[[ 1 -1 -1 -1  9  0  1 23  0  1]
 [ 0  0  1  2 30  2 -1  1  1  1]
 [ 8 -1  0  1 25  2  2  0  0  1]
 [ 2  0  0  3  9  2  0 23  2  1]
 [-1 -1  0  1  5  2  0 33  0  0]
 [ 0  0  0  1 12  5  1 21  2  0]
 [ 0  0  1  1  5  3  0 34  1  0]
 [-1  1  0  3 25  3  1  8  1 -1]
 [ 2  0  0  2 24  1 -1  0  1  1]
 [ 0  1  2  2 23  1  2  0  1  0]] value -1

[[ 28   9 -17   1  -7  11  21   7  20]
 [ -8  20 -12 -12   0   4  14 -13  26]
 [ 21  -5 -12 -10 -21   2   4  -4 -19]
 [ 15  -5 -21 -39  -3  17  27   0  14]
 [-13  -6  10  14   6   1 -10  22 -40]
 [ 13  23 -12 -16   5  35  23  -7  18]
 [ -7  19   2 -13  15  -4 -13  25 -13]
 [-11  33 -19   4   6   6   7  39  -8]] value 18

[[ 15  11 -14  16  -7  16 -14 -12  27 -11]
 [-16  20   9   5  -4  -2  10  11   3  -1]
 [  5  23  23  17  20   6 -14 -21  34 -14]
 [ -7   3 -14  25  13  -6  12   0  25 -22]
 [ -9  11  11   8  16  18   3   8  -9  -1]
 [ 17  12 -10   5   3  10   1 -11  -9   8]
 [  3  11  -2  20  19  -8 -10 -21  34 -22]
 [ 17   4  -9   8   0  10   2 -13  -9   8]
 [-16   3   2  10  -7  -8  13   7  10  -2]
 [ -2  21  16  28   2   8  13  11  21 -21]
 [ -3  23  23  28  20  18 -10   2  29 -11]] value -2

[[-40  21  14   1  36   3   2  -2  21  25  12]
 [  5 -34 -14   2 -32  11   9 -13   2   5   2]
 [ 22  -6 -14  14 -20   8   7  -2  -2 -14  -1]
 [-21  12   7   7  15  10   8  -5  12  10  20]
 [-36  10 -10  19  36   0   2 -32  12  30   7]
 [-38   2  -4 -23  25   5  -3 -19  -4  20  -7]
 [ 20 -14  23 -18  -9  -2  -4  29   0 -13 -21]
 [  3  -2  14 -35  14  -8 -19  32   1   3 -23]
 [ 11  -5  -1 -20  11  -9  -2  16   8 -13 -18]] value -21

[[ -1  -9 -10 -19  13  22]
 [  1  12 -11  -8   4  10]
 [  3   7  -1  15 -12 -12]
 [  2   4  -8   4 -10  -7]
 [  1 -11   9   7  -6  -8]
 [  3  -4   7  17 -10 -20]
 [ -2 -16  -5 -19   8  11]
 [-10 -16  -1 -20   3   4]
 [ -9 -15 -12 -38  14  26]
 [  4  12  -6   6  -5  -2]
 [  3  -1 -15 -10   7  18]] value 26
---
[[ 0.319 -0.014 -0.521 -1.004 -1.474 -0.953 -0.536  0.628 -0.573  0.753]
 [-0.848 -1.989  0.955  0.022 -0.602 -0.494  0.650 -1.515 -1.233 -1.106]
 [-1.375 -1.778  1.024 -0.353 -0.200 -0.469  0.683 -0.614 -1.329 -0.816]
 [ 0.845  0.869  0.027 -0.504 -1.639 -1.160 -0.646  0.887 -1.054  0.524]
 [-1.498 -0.083  0.245 -1.514 -0.246  2.105 -0.555  0.219 -1.506  0.663]] gives 0.753

[[ -5.1  -1.4  11.5   9.5   2.7   4.8  -1.6   6.2   1.2  14.9   0.2  -1.1
   -6.1  -6.9]
 [  7.8   3.9   4.3  -6.0  13.3 -22.2  -6.7 -11.7  17.9   1.3  -2.3   8.6
    5.0   5.8]
 [  4.7   1.0   1.7   3.5   6.0 -12.4  -2.7  -3.9  24.5   8.7  -6.8   0.3
    7.8   6.5]
 [  3.9   7.2  -7.2   0.3  15.4  13.1  10.5   9.7  29.9   3.3  -0.4  -7.4
   -3.1   3.0]
 [  8.8   3.2   5.7   8.9 -11.9 -17.9 -19.3 -10.1  -0.2   8.3  -0.2  11.3
   -3.2   4.9]
 [  8.8   6.0   0.0   8.3  14.6  13.9  11.0   4.0  16.2 -10.6   5.9  18.3
   -4.6  11.1]
 [  5.1   2.1  -4.7   3.6   5.8 -20.5  -9.8  -7.2 -16.5   0.5  16.0  -0.4
    0.4   3.9]
 [ -0.9   4.8  -1.3  10.1  -1.4   9.9  -0.6   6.8  -1.4  18.2  -9.9  -7.1
    6.5  10.0]
 [ 14.1  14.6   6.5  -2.9  -4.8  20.4  15.7  15.9  -4.5  15.5 -10.0   5.7
    5.0  18.9]
 [  2.3  -2.1   9.1  -1.9  14.8  -0.4   3.6  -2.8  27.7   8.0  -9.7  -3.5
   10.8   1.4]] gives -6.9

[[  3.28 -10.98 -11.29  -4.01  17.19   2.01 -16.32 -10.74  -1.62  -1.10
  -13.44  -1.89  12.81 -23.19   6.52  -4.55]
 [-21.28   1.70   2.38 -11.43 -27.09 -15.69  -4.37   2.16 -12.66 -13.12
    6.49 -12.94 -22.42  12.15 -16.99  -2.34]
 [  6.15 -25.61  -5.49   8.00   0.50  -3.87  15.39  -9.20   6.97  -7.84
  -22.35  -0.98   1.14 -14.97   3.44  -9.73]
 [  8.74 -13.28  -9.57   3.96  11.66 -13.21 -16.49 -14.25  -2.78   6.17
   -1.45   1.70  11.10 -19.42   0.96 -18.95]
 [-11.60  -1.27   0.15  -4.27 -25.40 -23.73  -6.10  -5.10 -13.97  -1.98
   11.17  -6.33 -20.64   8.61 -19.34 -15.96]
 [ -7.00 -13.45   4.47   6.56 -25.17 -22.27  11.68  -1.77  -2.88  -7.25
    0.44  -4.41 -23.68   8.66 -13.91 -16.38]] gives -4.55

[[ 0.04 -0.17  0.01 -0.22  0.04  0.11]
 [ 0.07 -0.08  0.11 -0.21 -0.03  0.01]
 [ 0.02  0.10 -0.04 -0.01  0.08 -0.16]
 [ 0.06 -0.10  0.06 -0.20  0.00  0.04]
 [ 0.04 -0.02  0.01 -0.12  0.04 -0.04]
 [ 0.04 -0.10  0.01 -0.17  0.04  0.04]
 [ 0.12  0.09  0.28 -0.17 -0.15 -0.17]
 [ 0.10  0.14  0.21 -0.11 -0.10 -0.21]
 [ 0.10 -0.10  0.20 -0.27 -0.10  0.02]] gives 0.11

[[  82.3  -50.2  164.2   59.8   73.6  -50.4]
 [-144.8   63.5  219.8 -148.1   39.0   81.0]
 [ -96.6  193.0   44.8  -75.1  -48.7  109.0]
 [ 226.6  -20.1 -113.8  230.3   60.8   14.5]
 [  98.1   63.5   -7.0  110.7  -62.6    8.9]] gives -50.4
---
[[  5 -17   9   1]
 [ 22  -4 -11  35]
 [ -1 -31  -9  10]]: -31

[[-15 -25 -15  18  11  18]
 [ 23   9  27  -9 -41  -9]
 [-21  23 -20  30 -13  27]]: 30

[[ 23 -35 -34 -11]
 [ 30 -34 -10 -24]
 [ 15   5  -6 -23]]: 5

[[  0  35   3 -23]
 [ 26 -28 -40  -9]
 [ 14  -6  14  35]]: -6

[[-30  32 -21 -11  -3 -16 -10]
 [ 27  -3 -17 -17 -12   0   6]
 [ -6   7 -11  -7 -18   0 -12]]: -18

[[-17   5 -11  33   9]
 [  0 -14   3  -7   1]
 [  4   2   6 -22   7]]: 6
---
[[ -6   5  12  29  -7]
 [ 36  38  29 -26  -8]
 [  2 -26  24  28 -12]] -> 12

[ 0 32 14 -9  0] -> 14

[ 12  30 -23  10   1] -> -23

[-20  18  11  33 -15] -> 11

[ 39 -16  18 -11  -4] -> 18

[ 28 -41   2  -5  -9] -> 2

[[ 13   0 -22 -36   6]
 [  8   0 -14 -23   4]] -> -22

[-27  13  30 -17 -24] -> 30

[  7 -15   5  42   0] -> 5

[-14 -10  39 -37 -18] -> 39
---
[419 578 585 190 847 179 638]: 578

[[ 39   3   5 -35]
 [  1   2   2  -3]
 [  1   1   3  -3]]: 1

[[696 683 473 480]
 [506 585 548 727]
 [235 731 845 903]]: 731

[-856  670  935 -250]: 670

[[5 5 1 3 4 3]
 [5 6 5 6 4 2]
 [4 4 5 4 5 7]]: 4

[[64 90 53 34 62]
 [33 20 33 43 40]]: 20

[[-32  -9  -6 -30]
 [-19  46 -47 -21]
 [-16  32  29  -4]]: 32
---
array([[ 1.173, -1.379,  0.051, -1.268, -0.620, -0.894,  0.927],
       [ 0.977,  0.814, -1.268, -0.061, -1.497,  0.381, -1.200]]) | 0.051

array([[ -5.45,  -5.26,  -3.99,  -6.14,  -2.46,  -4.11,  15.61],
       [ -1.55,   1.55,  -0.83,  -8.18,   1.32,  -4.11,  15.61],
       [  2.36,   1.55,  -3.99,  -6.14, -17.59,  -4.11,  -9.97]]) | -3.99

array([[-0.22,  0.99,  0.33,  0.02,  0.02, -0.01],
       [-1.06, -0.45, -0.09,  0.90,  0.05,  1.96],
       [-1.76, -0.51, -0.30,  0.23, -0.45,  0.75]]) | 0.33

array([-0.10, -0.05,  0.16,  0.04]) | 0.16

array([[ 0.26, -0.84, -0.35, -1.87, -0.33, -1.82,  2.30],
       [-0.68,  1.17, -1.27, -0.11,  1.05, -1.05,  0.55]]) | -0.35

array([ 1.0,  0.7, -1.1,  1.1]) | -1.1

array([-0.41, -1.56,  1.08,  1.57]) | 1.08

array([[  23.78,  -52.58,   -0.48,   77.40],
       [ 146.68,   77.47,   71.38, -198.55]]) | -0.48

array([[-1.57,  1.11, -1.47, -1.96],
       [-0.42,  0.71,  0.47,  1.71]]) | -1.47
---
array([[718, 232, 748, 218, 142],
       [542, 560, 873, 820, 460]]) ans = 560

array([[700, 690, 389, 790],
       [462, 126, 275, 614]]) ans = 126

array([[5948, 7487, 2704, 6149, 4990, 7014, 5374],
       [8711, 5640, 5234, 3622, 7556, 5622, 5379]]) ans = 5640

array([[ 35, -14, -41, -17,  -6],
       [ 15,  -5, -19, -35, -18]]) ans = -5

array([[-200, -339,  326, -432, -801, -551, -266],
       [-160,  420,   92,  605,  532,  434, -125]]) ans = 420

array([[-375,  150, -580,  534,  199],
       [-701,  269, -677,  -18, -396]]) ans = 269

array([[-21,  36,  39,  41,  -4],
       [-33, -33, -28, -30, -41]]) ans = -33

array([[  1,   7,  18,  33,  11,  29,  20],
       [  1,  48,  17,  22, -43,  33,  -3]]) ans = 48
